rotation ticks, each row followed by its count of ticks
The counts run from 0 to 532.
2.18 0.79 -0.09 -1.81 -1.20 0.59 3.09 0.90 0.93 1.27 0.12 1.00 0.00 0.35 -1.09 1.94 -0.14 1.80 1.33 0.51 1.05 -0.71 0.09 -1.90 -2.60 -0.34 0.41 -2.87 -1.00 1.24 -0.48 0.25 2.07 -0.87 -3.69 1.71 -1.71 -1.70 -0.78 0.70 0.78 -0.41 0.40 -0.59 3.34 1.86 -0.66 -0.73 -0.34 -1.96 -0.55 -0.34 1.31 -0.35 0.72 -1.63 -1.29 -0.92 0.78 1.44 -3.74 1.56 : 423
1.55 0.47 0.00 -2.24 -0.46 0.59 1.59 0.51 1.06 2.65 0.99 1.20 -0.02 0.38 -0.99 2.68 -0.81 2.53 1.25 -0.35 1.16 -0.15 0.41 -1.51 -2.12 -0.35 0.84 -1.36 -1.14 1.82 -0.88 -0.30 0.55 -1.45 -3.13 1.95 -0.70 -1.83 -0.42 0.50 -0.17 -1.37 0.39 0.44 2.91 1.04 0.65 -1.54 -1.81 -4.36 -0.65 0.04 1.86 -0.95 0.87 -1.78 -2.16 -1.89 0.51 1.67 -2.81 0.73 : 350
1.54 -0.62 -0.97 -2.19 0.32 0.77 1.34 1.79 1.78 2.36 1.07 0.44 0.16 1.43 -0.29 1.26 0.01 2.63 1.39 0.93 0.12 0.60 0.46 -1.77 -3.08 -0.22 0.75 -2.30 -0.65 1.10 -0.04 0.67 1.95 -1.49 -3.38 1.79 -1.60 -1.47 -0.37 0.03 0.31 -0.78 1.31 0.04 3.27 0.99 -0.13 -1.36 -2.60 -3.16 -0.63 0.99 1.75 -0.37 1.26 -1.90 -2.02 -0.85 0.78 2.03 -3.18 0.17 : 240
1.24 -0.80 -0.90 -2.14 0.59 1.11 2.91 1.88 -0.58 0.91 -0.05 0.49 1.37 0.45 0.05 1.31 1.97 3.63 0.92 0.60 1.68 0.21 0.75 -2.48 -3.20 -1.78 1.05 -2.89 -0.76 -0.93 -1.64 -0.32 1.78 -1.26 -2.07 2.78 -0.90 -0.10 -0.19 0.16 0.21 -0.61 1.68 -1.11 2.39 1.25 -0.19 -0.80 -0.76 -2.98 -1.22 0.68 1.31 -1.43 0.29 -1.57 -1.93 -0.39 0.55 2.07 -3.06 -0.84 : 360
-0.20 1.84 -1.88 -1.73 0.07 0.69 0.78 0.85 -0.39 2.03 -0.63 0.03 -0.38 0.78 -0.48 2.70 0.68 2.37 2.39 0.21 0.77 0.54 0.20 -1.54 -3.81 -0.13 1.75 -2.46 -0.90 0.43 0.13 0.57 1.23 -0.88 -3.54 2.51 -2.56 -0.28 -0.55 -0.25 -1.26 -1.73 0.99 -1.54 2.72 0.68 0.78 -1.51 -3.01 -2.13 -1.36 0.48 0.40 1.85 0.73 -1.23 -2.17 -0.75 0.92 0.61 -2.47 0.20 : 204
1.38 -0.84 -1.07 -1.79 0.85 0.45 2.68 1.21 -0.16 0.98 0.63 0.37 1.33 0.72 -0.64 1.85 0.56 3.09 1.28 1.08 1.17 1.18 0.45 -2.65 -2.68 -0.52 1.02 -2.14 -0.48 -0.12 -1.61 -0.53 1.56 -1.10 -2.22 2.84 -1.17 -1.19 0.00 -0.48 -0.15 -1.43 1.16 -0.58 1.98 1.39 0.17 -1.05 -1.51 -3.93 -1.68 0.61 1.75 -1.61 0.21 -1.58 -1.34 0.03 0.49 2.52 -3.17 -0.74 : 359
1.87 -0.82 -0.87 -2.00 1.18 1.58 2.19 0.19 0.33 1.26 0.79 1.09 1.16 -0.38 -1.11 1.74 -0.89 2.17 2.23 -0.57 1.04 0.25 0.94 -0.95 -0.91 -1.31 1.03 -2.18 0.74 0.85 -0.97 -0.64 0.78 -0.12 -2.09 1.80 -0.20 -1.02 -0.26 -0.39 -0.63 -1.87 0.48 -0.87 2.72 1.11 0.62 -2.06 -1.14 -3.92 -1.50 -0.06 3.15 0.07 0.61 -0.45 -1.68 -1.63 1.19 2.09 -3.03 1.04 : 486
0.78 1.24 -0.03 -1.79 -0.26 0.84 0.49 0.66 -0.22 0.28 0.30 0.69 -0.42 0.47 -0.73 1.70 1.10 2.43 1.77 -0.85 1.72 -1.84 1.33 -0.79 -2.47 -1.50 0.77 -2.02 -0.73 1.65 1.03 0.79 2.54 -1.61 -3.20 1.46 -1.15 -1.17 -1.37 1.06 -1.09 -0.08 -0.28 -1.61 2.69 0.99 0.12 0.09 -1.63 -2.98 -0.92 -0.07 1.18 1.21 1.91 -2.71 -2.33 -1.01 1.32 0.22 -4.73 1.26 : 200
1.25 0.97 -0.36 -1.73 1.09 0.13 1.71 -0.70 0.32 0.89 0.41 0.46 -0.08 -0.14 -0.40 2.73 -0.14 2.89 1.90 -0.72 1.76 0.20 -0.93 -0.88 -2.88 -2.02 2.02 -2.07 -0.11 0.73 -0.07 0.58 0.46 -0.62 -4.90 1.62 -1.84 0.63 -0.18 -0.95 -1.30 -0.40 -1.33 -0.89 3.13 0.96 -0.58 -1.20 -2.06 -2.57 -1.60 -0.03 1.96 1.31 -0.28 -0.14 -1.50 -0.83 0.50 1.91 -4.14 0.30 : 493
0.40 0.27 -2.19 -1.79 0.43 1.20 0.49 1.19 0.73 2.66 -0.06 0.90 -0.87 0.43 -0.99 0.44 0.45 2.01 2.36 0.35 1.38 -1.44 2.31 -1.84 -2.30 -1.13 0.21 -2.41 0.48 0.27 -0.18 0.66 2.13 -0.12 -1.77 1.73 -2.69 -0.76 -1.18 2.12 -0.58 -1.46 0.77 -0.82 3.23 0.60 1.24 -0.25 -1.19 -3.34 -1.77 0.74 1.01 0.22 1.57 -2.57 -1.15 -0.66 1.77 -0.44 -3.36 0.65 : 91
1.26 -0.25 -0.92 -1.23 1.60 0.94 3.49 0.70 0.20 0.97 0.21 1.63 0.32 -1.10 -1.05 0.23 0.08 1.95 1.94 -0.33 1.46 -0.46 1.24 -1.98 -1.79 -1.96 1.07 -3.46 0.05 0.19 -1.09 0.42 1.74 -0.69 -2.74 1.55 -2.59 -0.22 -0.96 0.77 0.28 -1.89 -0.41 -0.96 3.06 1.22 -0.19 -0.57 0.16 -2.03 -1.26 -0.95 3.22 0.56 1.58 -1.30 -1.77 -0.86 1.30 1.77 -3.98 0.32 : 415
1.51 0.38 -0.95 -1.81 -0.06 0.06 2.95 1.16 0.49 0.72 0.59 1.06 0.47 0.37 -1.75 1.24 0.48 2.80 1.77 -0.69 0.48 0.93 0.46 -3.13 -2.88 -0.16 1.19 -3.06 -1.13 0.13 -0.63 0.55 2.37 -0.19 -3.33 1.79 -2.14 -2.14 0.48 0.23 -0.57 -0.97 0.86 -1.17 1.85 1.98 0.72 -0.97 -1.18 -2.29 -1.23 0.19 1.26 -0.87 0.15 -0.91 -2.37 0.49 0.14 2.15 -3.21 0.04 : 96
1.18 0.46 -1.27 -2.25 0.38 0.20 0.64 1.14 -0.20 1.38 0.62 1.36 0.06 0.46 -0.84 2.68 -0.03 2.74 1.56 -1.42 0.79 -0.27 -0.21 -0.45 -3.12 -0.78 1.53 -0.72 -0.42 0.30 0.33 0.72 2.33 -0.86 -3.47 1.01 -1.09 -1.91 -0.63 0.06 -1.71 -0.54 0.03 -0.61 3.73 0.49 1.11 -1.35 -2.72 -3.93 -0.48 0.69 1.62 0.81 1.68 -1.62 -1.96 -1.73 0.82 1.78 -2.52 0.16 : 502
1.35 -0.22 -1.72 -1.74 -0.32 1.35 1.09 0.72 1.79 2.41 0.52 0.78 -0.07 1.41 0.27 0.82 0.46 1.16 1.82 0.90 0.77 -1.00 0.45 -0.49 -3.45 -1.05 1.10 -1.96 0.39 0.96 0.11 0.44 2.38 -0.43 -2.58 1.12 -1.60 0.29 -0.67 0.18 -0.69 0.60 0.47 -0.18 4.61 0.66 -0.98 -0.65 -0.86 -2.82 -1.43 1.94 1.11 -0.48 -0.07 -2.01 -1.43 -1.07 1.12 0.20 -4.08 0.77 : 274
-0.54 0.87 -1.07 -3.45 0.14 2.25 0.61 1.54 1.16 1.11 -0.59 0.85 0.80 0.55 -0.74 -0.74 1.03 0.81 2.36 0.48 1.52 0.22 1.90 -1.06 -2.57 0.45 1.57 -2.50 0.83 0.68 -0.45 0.47 0.99 -0.42 -1.88 2.52 -0.17 0.20 -0.86 2.26 -1.04 -1.15 1.43 -0.86 3.63 1.31 -1.34 -1.71 -1.55 -2.06 -2.92 0.70 1.37 -0.38 -0.90 -1.06 -2.68 -0.29 1.76 -0.05 -4.12 1.25 : 219
0.30 0.49 -2.25 -1.59 0.18 0.83 1.39 1.34 -0.17 1.63 -0.70 0.46 0.61 0.38 0.32 0.69 1.44 2.75 1.37 -0.01 0.45 0.54 0.71 -1.42 -4.02 -0.32 2.03 -2.91 -0.72 -1.04 -1.11 0.23 2.72 -0.25 -3.54 2.34 -2.65 0.49 -0.39 0.18 -0.63 -0.96 1.54 -1.41 3.57 0.99 1.23 -1.88 -1.76 -1.86 -1.53 1.82 0.34 0.37 -0.21 -1.44 -2.13 -0.06 1.11 1.10 -2.08 -0.53 : 394
0.28 -0.94 -1.49 -2.41 1.77 2.55 1.75 0.85 0.70 1.89 -0.38 0.51 0.55 0.00 -0.22 0.30 0.80 1.56 2.67 1.19 2.12 0.26 2.67 -1.70 -1.27 -1.10 1.55 -3.15 1.34 0.15 -1.18 -0.84 0.63 -0.75 -1.11 2.73 -1.79 1.50 -0.94 1.24 -0.52 -2.00 0.91 -0.59 2.77 0.56 -0.02 -1.12 -0.78 -3.09 -2.96 0.81 2.75 -0.56 -0.35 -0.79 -1.41 -1.15 2.25 0.41 -3.17 0.71 : 36
0.50 -0.09 -1.46 -2.22 0.95 1.00 0.65 -0.43 1.18 1.71 -0.03 0.57 -0.33 -0.39 -0.10 -0.40 0.74 1.91 3.10 0.47 1.29 0.05 1.06 -0.96 -1.95 -1.44 1.31 -3.05 0.36 1.58 -1.03 -0.16 0.73 0.60 -4.04 1.36 -2.16 1.52 -0.08 0.39 -0.88 -0.32 -1.03 -0.56 3.30 1.31 -0.35 -1.36 -1.80 -2.48 -3.10 1.05 1.39 0.04 -1.16 0.29 -1.56 0.04 0.46 0.37 -4.39 1.24 : 491
-0.20 1.27 -1.25 -1.94 0.19 -0.03 1.76 -0.06 -0.14 2.74 -1.08 0.90 -1.40 -0.40 -0.39 2.72 -0.07 2.13 1.88 -0.33 1.88 0.27 -0.28 -1.24 -2.81 -1.82 2.27 -3.41 -0.76 -0.30 -1.35 0.34 0.04 -1.81 -3.70 1.68 -3.19 1.17 -1.10 -0.45 -0.08 -2.03 -0.25 -1.56 2.84 0.53 -0.36 -0.72 -0.52 -1.24 -1.65 -0.72 0.84 1.16 0.55 -1.13 -0.87 -1.48 0.60 0.58 -3.30 0.26 : 531
1.32 0.07 -1.93 -2.47 0.00 1.80 2.39 1.58 0.37 1.07 -0.02 1.16 2.27 1.22 -1.32 1.65 1.19 2.15 1.42 0.47 0.19 0.39 -0.03 -2.33 -2.78 -0.81 1.69 -2.79 0.13 -1.49 -1.07 0.13 2.37 -0.15 -2.34 2.34 -1.81 -0.77 -0.15 0.08 -0.63 -1.30 1.42 -1.48 2.54 1.47 -0.95 -1.22 -0.76 -1.66 -2.09 0.85 1.66 -0.50 -0.82 -0.63 -0.70 0.00 0.99 2.05 -3.46 0.29 : 512
1.57 -0.15 -0.47 -1.84 0.86 0.67 3.16 -0.44 0.34 0.77 0.01 1.40 0.59 -0.60 -1.53 1.52 -0.87 1.91 2.53 -0.66 0.80 0.10 -0.11 -2.05 -1.42 -1.23 1.80 -3.70 -0.35 1.01 -2.08 -0.32 0.73 -0.13 -3.96 1.47 -1.60 -0.27 -0.77 0.16 -0.41 -1.64 -0.50 -1.00 2.46 1.97 -0.34 -1.44 -0.05 -2.70 -1.41 -0.88 2.70 -0.04 0.14 0.11 -1.57 -0.35 0.26 1.76 -3.68 1.36 : 79
1.04 -0.59 -0.94 -3.04 1.99 1.52 0.55 1.69 1.06 1.07 0.83 0.75 0.87 0.15 -0.62 1.84 0.53 1.82 2.40 0.31 1.50 0.75 0.48 0.17 -1.45 -0.46 1.38 -1.76 0.61 0.53 0.60 0.80 0.33 -1.76 -1.59 1.77 -0.36 -1.14 -0.76 -0.37 -0.02 -1.59 0.20 -0.25 2.41 0.17 -0.75 -1.56 -2.49 -2.03 -2.27 -0.09 3.51 0.85 1.50 -1.35 -2.37 -0.96 2.60 2.89 -4.09 0.00 : 447
0.89 0.50 0.63 -2.03 -1.43 0.89 2.50 1.30 0.46 0.95 -0.47 1.39 -0.40 0.33 -0.21 1.63 0.90 2.25 0.72 0.05 1.00 -1.44 0.74 -1.34 -3.32 -1.25 0.20 -3.37 -1.48 0.68 0.13 0.15 2.32 -1.69 -3.49 2.18 -1.43 -0.63 -1.75 1.40 0.57 -0.59 0.74 -1.29 3.02 1.24 -0.85 -0.34 -0.29 -1.90 -0.53 -0.79 0.83 0.66 1.23 -2.29 -2.28 -1.21 1.17 0.70 -3.51 1.39 : 424
-0.13 0.12 -1.33 -2.41 -0.53 1.21 0.57 1.10 1.25 2.40 -0.90 1.13 -0.51 0.71 0.75 0.89 0.37 1.95 1.03 -0.04 0.37 -0.41 0.52 -0.50 -4.01 -0.60 1.76 -2.33 -0.44 0.23 -0.47 0.56 2.20 -0.92 -4.00 0.64 -2.14 0.87 -0.93 0.26 -0.17 0.66 0.58 0.07 5.37 0.11 0.08 -2.12 -2.08 -2.46 -1.47 1.84 0.59 0.27 0.60 -1.47 -1.77 -1.16 0.86 0.00 -2.75 0.45 : 275
1.05 -0.82 -1.52 -3.06 0.98 1.48 1.56 0.04 1.43 2.86 -0.88 1.05 -0.36 0.05 -0.08 0.03 1.09 1.36 2.23 1.25 1.70 -0.92 0.89 -0.46 -2.19 -2.17 1.34 -2.89 1.29 1.18 -1.11 0.14 0.89 -1.03 -2.21 1.59 -1.85 1.43 -0.62 0.24 -0.75 -0.25 -0.67 0.21 3.43 0.74 -0.80 -0.26 -0.05 -2.38 -2.92 1.22 2.12 -0.27 -0.64 -1.16 -0.92 -0.56 1.57 0.61 -4.74 0.66 : 155
0.32 0.17 0.71 -2.21 0.08 0.79 2.60 1.10 -2.06 -0.28 -0.52 1.47 0.88 -0.12 -1.48 1.68 0.98 2.76 1.51 -1.59 2.86 0.04 0.95 -1.86 -3.71 -1.44 1.89 -1.74 -1.42 0.45 -0.81 -0.97 1.49 -1.37 -3.22 1.60 -0.64 0.15 0.07 1.43 -1.67 -0.12 0.27 -0.46 2.82 1.72 -0.27 -0.92 -0.29 -3.53 -1.40 -0.21 0.81 -0.98 -0.60 -1.37 -2.35 -0.75 1.27 1.07 -3.85 0.22 : 63
1.17 0.57 -1.78 -1.62 -0.81 1.04 1.35 1.34 1.29 2.15 -0.19 1.71 0.23 0.49 -0.38 1.73 0.55 2.25 1.21 -0.32 0.16 -0.38 0.51 -1.57 -2.72 -0.56 0.48 -3.08 -0.72 -0.24 -0.53 1.15 2.78 -0.72 -3.23 1.30 -2.01 -1.13 -1.69 0.92 0.66 -0.72 1.66 -0.92 4.39 0.33 -0.28 -1.40 -0.80 -1.89 -0.66 0.71 1.64 0.29 2.24 -2.17 -2.46 -1.09 0.90 1.44 -2.90 0.83 : 313
0.98 -0.25 0.20 -2.55 0.93 1.31 1.73 1.87 -1.03 -0.14 -0.18 1.79 1.30 -0.52 -0.52 1.40 1.20 2.98 1.42 -1.53 2.51 -0.32 1.45 -1.04 -2.09 -1.16 1.05 -1.95 -0.35 -0.01 -1.13 -0.53 1.08 -1.80 -1.89 2.14 0.75 -0.45 -1.09 1.44 -0.24 -1.09 1.25 -0.55 2.73 0.91 -0.49 -1.81 -0.52 -3.80 -1.71 -0.35 2.55 -0.21 1.16 -0.98 -2.69 -1.69 1.88 1.93 -3.46 0.27 : 144
-0.54 0.42 -1.75 -1.62 -0.66 0.37 2.21 1.66 -0.76 1.68 -0.84 1.01 0.54 -0.11 -0.36 0.97 2.43 3.07 1.42 -0.74 1.28 -0.19 1.47 -2.44 -2.05 -1.74 0.01 -3.53 -0.97 -1.57 -1.45 0.55 1.87 -1.42 -1.96 2.06 -1.91 -0.46 -1.55 1.42 -0.65 -2.36 1.54 -1.81 1.72 0.56 1.20 -0.70 -1.05 -2.42 -1.81 -0.09 0.49 0.37 1.14 -2.20 -2.06 -1.05 1.91 0.67 -2.62 -0.43 : 433
0.42 0.30 -1.17 -2.48 0.74 1.21 1.75 0.11 0.96 2.96 -1.02 0.44 -0.48 -0.07 -1.14 1.46 0.62 2.05 2.33 0.89 1.60 -0.16 0.70 -1.47 -0.95 -1.07 1.27 -3.85 0.62 0.73 -1.55 -0.19 -0.80 -0.65 -1.74 3.14 -1.77 0.25 -0.83 0.55 -0.31 -2.78 0.27 -1.47 1.32 1.47 -0.24 -0.81 -0.93 -1.83 -2.87 -1.26 0.91 0.53 -0.48 -0.47 -1.20 -0.87 1.60 0.81 -4.40 1.62 : 116
-0.03 -0.14 0.49 -2.56 1.18 1.28 1.34 1.08 0.09 -0.90 0.14 1.34 0.34 -0.63 -0.47 -0.12 1.17 2.09 1.71 -1.30 2.72 -0.76 2.10 -1.42 -1.88 -1.06 0.30 -2.88 -0.66 0.98 -0.09 -0.20 0.99 -1.08 -2.76 2.06 0.32 -0.10 -1.36 0.79 -0.01 -1.62 -0.14 -1.12 2.36 1.08 -0.89 -1.15 -1.52 -2.30 -2.00 -1.17 2.77 1.02 1.38 -0.96 -3.46 -0.96 1.95 1.55 -3.36 0.78 : 335
-0.02 -0.13 -0.94 -2.36 0.36 0.13 1.83 0.82 -0.34 1.59 -0.26 1.03 -0.73 -0.80 -0.12 -0.60 0.76 2.88 1.93 -0.52 2.72 0.78 1.50 -3.01 -2.77 -0.95 1.19 -1.53 -0.60 0.33 -1.64 -1.05 0.67 -0.79 -2.56 1.49 -1.35 0.60 -0.05 1.60 -0.78 -0.68 0.54 0.43 2.95 1.27 0.99 -0.51 -2.11 -3.81 -1.96 0.41 0.68 -1.49 1.03 -1.97 -2.35 0.27 0.95 1.04 -3.07 -0.85 : 245
